First come named turns, each shown by rows before and after it. For each pair of rows after them, which turns, in which order, take the first row to the second? The first pair is done for you.
j911:
11.1,-4.9,9.3,30.4,5.4,14.5,12.4,-32.7,-23.0 => -6.5,9.6,-24.9,29.8,-7.8,20.3,22.7,-23.9,-13.4
15.2,5.6,-29.8,5.2,1.5,21.2,2.7,-4.8,-15.9 => 30.9,3.6,-21.5,4.0,9.2,18.1,-9.3,-6.1,-9.1
0.1,24.5,12.2,-4.7,4.3,-0.3,-3.1,2.4,22.6 => -3.0,4.7,29.0,1.2,8.3,-1.1,1.2,-7.5,10.2
j312:
22.9,7.8,28.0,-5.1,-9.3,2.3,-1.7,-5.0,13.8 => 9.6,-0.2,41.1,-8.0,-6.2,-2.7,4.1,-4.8,15.1
-18.9,-20.5,24.0,-10.9,6.1,1.1,6.6,-12.6,-17.4 => 9.8,-29.5,0.6,2.3,10.0,1.0,-10.2,-19.6,-21.7
27.1,-23.2,11.6,-2.2,31.9,-20.4,-23.4,-11.9,7.3 => 42.9,9.1,1.1,-13.8,10.8,-3.6,-27.0,-12.8,23.4
5.1,9.4,1.2,-29.1,7.8,-29.2,-11.2,21.8,1.8 => 2.1,-4.1,4.2,-24.7,9.7,-32.2,-11.3,20.7,-2.4
j543:
28.6,5.8,16.6,0.5,-25.4,26.8,-11.4,-11.5,-22.9 => 22.9,8.0,-15.3,-14.6,5.6,-20.0,-34.9,14.2,9.2
13.9,20.4,-18.2,7.4,12.4,8.8,-3.1,-10.7,-0.2 => -5.6,16.1,16.2,-5.4,23.4,-13.5,-0.2,-3.6,7.7
-2.0,11.4,-26.2,-7.7,9.2,-13.4,-17.5,-5.3,2.8 => -18.5,9.0,27.3,-12.9,-1.1,-5.2,5.1,-3.3,-4.5
j768:
15.1,11.1,-16.0,16.9,-27.8,51.8,26.0,-34.7,-19.4 => 34.9,-10.1,-47.6,10.4,40.0,-21.6,-28.7,-11.8,16.8
-2.8,-0.8,-8.5,21.1,-39.2,14.6,8.1,13.5,10.6 => 4.9,-11.2,-11.7,19.4,-7.6,-20.6,-14.7,23.1,27.9
1.4,-7.6,-4.4,6.8,-15.4,33.5,16.1,2.7,-26.0 => 11.2,-9.1,-32.5,1.0,16.1,-6.1,-17.8,12.4,-7.1
Then:
Each pair is 2 to 3 turns apart.
-20.6,-2.2,56.2,-29.3,-18.5,-4.1,49.9,8.8,14.4 => -12.9,4.0,-7.5,-35.0,15.0,-47.2,13.3,35.3,45.3 -> j543 then j543
9.2,2.6,37.4,-22.6,12.7,-15.7,-7.8,1.1,18.7 => 40.6,6.8,-6.5,-3.9,6.0,3.9,-21.5,-21.1,5.8 -> j543 then j768
-22.9,-13.5,7.7,-4.4,-23.5,8.6,14.0,9.1,-8.8 => -6.8,-26.5,-26.1,9.0,-7.2,4.1,-1.7,1.6,-15.7 -> j312 then j768
38.8,16.6,-11.0,-1.9,-12.5,16.5,3.3,-12.3,0.6 => 32.7,3.6,-4.0,-11.2,21.9,-20.5,-10.8,3.0,15.0 -> j911 then j543
26.0,8.9,-21.9,-17.1,2.0,-3.4,-26.7,1.7,28.3 => 32.8,-9.9,22.5,-15.2,7.9,2.7,-23.7,-8.2,21.1 -> j911 then j312 then j543
-7.7,-20.3,28.3,9.8,8.7,-3.3,6.4,-13.0,-27.6 => -10.2,2.7,-37.1,3.4,12.2,-23.3,-11.1,6.0,-5.2 -> j911 then j768 then j312
-37.2,10.9,-22.3,-6.1,-27.7,17.4,16.3,7.1,-1.2 => 11.8,17.5,-13.3,-23.8,3.3,-17.7,-24.5,11.9,36.8 -> j543 then j911
44.5,-28.3,32.8,3.2,14.3,18.7,-10.5,6.2,15.5 => 40.2,-26.6,25.5,0.3,19.0,7.0,-11.7,11.1,23.2 -> j543 then j543
18.5,-17.5,-8.9,22.5,12.5,-4.5,-8.3,-20.0,-16.0 => 8.3,-11.4,36.9,-2.7,10.9,-16.7,-5.6,-8.1,4.8 -> j543 then j312 then j543
-5.3,-18.9,5.9,-4.4,34.7,-45.4,-23.6,15.1,6.7 => -9.7,-31.6,25.5,21.4,-4.0,17.6,12.5,-14.2,-44.1 -> j768 then j312
42.5,38.8,13.1,-16.7,-17.3,23.4,-11.0,-3.3,35.6 => 63.8,0.7,-15.5,11.5,5.6,18.8,-28.6,-24.6,7.8 -> j543 then j911 then j543
-34.4,-28.4,-6.8,37.7,-7.1,16.5,30.5,-5.9,-42.7 => -15.2,-49.6,34.6,22.7,36.7,-20.7,-0.2,1.1,-19.2 -> j312 then j768 then j543
-12.8,-34.9,12.3,13.3,13.5,-4.7,9.4,-13.3,-24.9 => -6.4,-14.7,-44.8,14.8,8.2,-9.9,0.2,-7.3,-16.1 -> j543 then j911
-6.5,7.7,-29.1,12.6,-26.4,39.6,-4.5,-21.9,-18.6 => 20.2,16.9,-36.0,-12.8,10.5,-6.3,-40.9,0.0,27.4 -> j768 then j312
1.5,26.4,29.1,-24.9,-12.1,4.4,5.7,4.6,26.5 => -5.3,-22.2,49.4,-8.2,11.2,-6.0,7.1,-5.6,-3.1 -> j911 then j312
-0.5,-19.3,-27.8,18.1,29.0,-21.9,-17.2,-12.5,-19.1 => 14.5,16.7,-0.8,16.9,-21.0,28.3,7.4,-31.1,-20.7 -> j312 then j543 then j543
12.3,-4.7,25.0,-18.1,4.7,2.6,0.6,-2.8,16.9 => 7.6,-8.8,-5.6,-3.3,-9.8,30.6,17.1,-11.7,-7.0 -> j543 then j911 then j911
28.6,24.7,-81.1,-1.8,-9.4,-13.1,-19.5,13.9,18.7 => -15.6,25.6,5.7,-2.1,-61.6,44.6,46.1,-3.5,-18.0 -> j543 then j543 then j312
-17.2,-46.4,19.8,-3.2,39.2,-30.8,-17.8,-7.7,7.2 => 17.9,20.7,10.5,-3.2,-34.5,47.7,4.3,-34.8,12.9 -> j543 then j312 then j312
-11.7,-27.7,35.7,-16.2,27.0,-13.3,-15.6,2.6,-6.2 => -37.0,14.6,-28.5,-26.2,-2.3,-8.4,-7.1,21.2,10.4 -> j911 then j911
18.2,27.0,6.2,-13.9,-25.4,21.5,-2.7,-4.6,20.3 => 37.1,10.1,-9.6,-5.7,-1.7,-0.8,-24.3,-2.3,19.3 -> j911 then j543
